Named moves, each a turn or a mirror, and the order they were made in; the first pair answered
move M:
[-33  60   2  12  10   8   0  45 -43  23] |-> [-14  18 -71  -4   6 -14  40  22 -25  10]
[-23  11  17 -13  19   0 -10  -5  -5 -10] |-> [-14  -5 -20 -19  13  -6   8 -12   1 -16]
[-24 -33  43  -2  -1  -7 -13  -2  22  16] |-> [-13 -50   9  -7  -7 -14   3 -14  30  11]
move G:
[  8 -53 -71 -13  -4 -33  51 -13 -10  -7] |-> [-29 -91 -16 -13  -5 -36  23 -15  26   7]
[-11  18   5  -2   5   5  -5   2  -3   5] |-> [-7 20  5 -1  3  6 -4  3 -4  4]
[ 16   4 -88  -6   8  21  14   5  -4 -11] |-> [-42 -57   4 -10   3  20 -34  -1  53   6]
[-17 -58 -28 -16   8  -9  -1 -25   8 -17] |-> [ -3 -46 -47 -17   8  -9   9 -28   0 -22]
move S:
[ -7   4  44 -30   0  58 -62   9  53 -12] |-> [ 33  76  -7 -17  21  45 -24  30 -41 -11]
[-11 -45 -34  -2   0 -31  31  -7  -7   2] |-> [-30 -42  22  -3  -9   8 -15  -9  39  -4]
[ -3 -17 -11   3  -1 -18 -12   9   9  18] |-> [  0  -3   6   5   1  -8 -26  10  16  17]
[ 42  46 -48  -5 -12  33  11  -4  -3 -10] |-> [ 28  -6 -67 -15 -18  10  34 -16  17  -9]
move A:
[ 10 -24 -28 -12   1  19   7  -4  40   0] |-> [ 14  -9 -26 -11  -3  31   3   0  40  -1]
[  5  28  -2   2 -18  31  -1  -3  -8 -13] |-> [ -8  20  21   8 -13  28 -11   0  -3  -7]
[-21 -24  18 -12  -5 -14 -11  10  44  -4] |-> [-14 -36  -4 -15  -4 -21   9   4  44  -6]
[-14 -36  45  28  -3  28 -30  -7  32 -27] |-> [-21 -63  31  25   2   5  -9 -11  32 -22]
Pairs:
Each pair is 2 to 3 moves apart.
[-15 -18  41 -11   7   5 -13  -1  44  27] |-> [ 18  13 -24  -8  21 -23  34   9 -27  32]  S, G, S
[ 62 114 -66 -17 -24  33 -18  17 -61 -28] |-> [-56  27 105  -3   0 -34 -60  43 -71  41]  S, M, A
[ 12  46   7 -12  -3  27   3 -23   7 -29] |-> [ 10  52  14  -7   8  10   6 -14 -23 -19]  S, M
[ -6   4  39 -14 -15  29 -17 -23  28   0] |-> [ 20  43  17 -11  -7  39  -7 -14   0 -10]  G, A
[ 25  33  -4  -7  10  43   8 -50  36 -29] |-> [  6 -24  -1 -11   7  17  18 -62  59 -19]  A, A, M
[ 35  13 -61   8  -5  -3  32  -1 -10  -7] |-> [ 18   3 -38  10  12 -29  38   9 -45  10]  M, S
[ 17  69  -8  38 -13  52 -24  -5 -23   6] |-> [-31 -31  30  25 -29  31 -41 -30  54  13]  M, G
[ -7  18  85  11 -41  54 -21  14   8  17] |-> [ 44  19 -42  10 -28  10  64  13 -56  13]  S, M
[-23  12  72  24   1   6 -12  21 -28  24] |-> [  5 -19 -27  15   3 -31  55  11 -55  16]  S, M
[-13 -61 -10 -10   7 -40  30   1 -13  20] |-> [ 30 -20 -70 -12  -3  -8  34  -9  -3  -5]  S, M, G
[-14  20  54   0  -8  15 -28  -8  52  -7] |-> [  4  64  40   4  -1  23 -25   3  23  -8]  G, A, G
[ -1  27  73   1  16  20 -42  14  -1   3] |-> [ 53  29 -59  -8   9   2  27  -4 -20 -18]  G, M
[-10 -29 -51  16  12  -9  47 -17  -4  -1] |-> [-26 -49 -31  11   8  -1  29 -26  28  -2]  G, A, G
[ 29 -33 -64   6   2  -7  27 -15   4 -15] |-> [-23 -69  19  11   3 -19  -6  -9  21   8]  G, M, A
[-32 -61  30   5  10 -53  40  -1   4  21] |-> [-17 -66   8  -3 -13 -15  27 -20  66  -3]  A, S, A
[ 35 -35 -74 -15  -7 -29  93  16 -12  13] |-> [-26 -99  20 -10  -7 -49  51  14  29  36]  G, M, A
[ 17 -34 -58   7  -7  15  -6 -19  24  28] |-> [-26 -40  18  21   1  10 -37  -8  22  49]  G, M, A
[ 31 -78 -50 -14   2 -35  43 -11 -46  20] |-> [ 49 -23 -50  -5  10 -24  37   6 -88  19]  M, G, M
[-23 -35   5  11  -1 -36  24   5  -7   7] |-> [ -2   4 -16  14   6 -26  30  17 -37   3]  M, G
[ 14   8 -53   7  38 -36  26  18 -56 -21] |-> [  9 -41 -72  -9  15 -22  22  -3  19 -39]  S, A
[-43 -30  46  -1  15 -39  -8   5 -21  29] |-> [-43 -42  48  -5   4 -22 -24  -8  13  20]  A, S
[-43 -30  45  10   6 -29   9  15  -9  27] |-> [-44 -36  54   8  -6  -9  -6   8  25  21]  A, S
[ 14  50  29  -5 -11  56 -43  -7  16  -4] |-> [ 32  -7 -71 -18  -2 -11  42 -15 -27   2]  A, G, S
[ 13 -32 -64 -22 -22  20   7 -23  38 -10] |-> [-41 -17  64  -2  -2  13 -45   7  11  24]  M, A
[-33 -41  -9 -27   8 -56  -2 -18  -4  -6] |-> [ -2  26 -30 -22  15 -44   6  -3 -54 -12]  M, G
[-16 -15  28  -5   3   8 -25  -5  19   7] |-> [  0  10  20  -7  -2  28 -29  -4  23  -5]  M, S
[-32 -38  39  -6  -8  -2 -11  -1  21   6] |-> [ -9 -28  -4 -15 -20  25  -8 -17  49 -16]  S, M, S
[ 13  45  29  -3  18  -2   5  18 -33  -9] |-> [-21 -15  55  -6  13 -19  -5   5   1  -2]  S, G, S
[  8 -58  15  -6  20 -56  25   4 -29  18] |-> [ 65  45 -18   0  11   4  13  14 -42  -9]  S, G, A
[-23 -12  53 -29 -15  29 -16  21  41  -2] |-> [ 17  60   8 -26 -14  43  -8  34  -9 -14]  G, A
[ 59  66 -16  16  -4  34   2   7 -41  -8] |-> [-16 -87  35   5 -11 -25   3 -18  31  21]  S, G
[-35 -58  24   1  -5 -48  19  -4 -11   7] |-> [-34 -39  54   0 -24  -1 -24 -11  38 -10]  A, G, S
[-28  25  75 -11  34 -63  20  18 -31  41] |-> [ -1  33  16 -13  39 -73  50  18 -56  34]  S, G
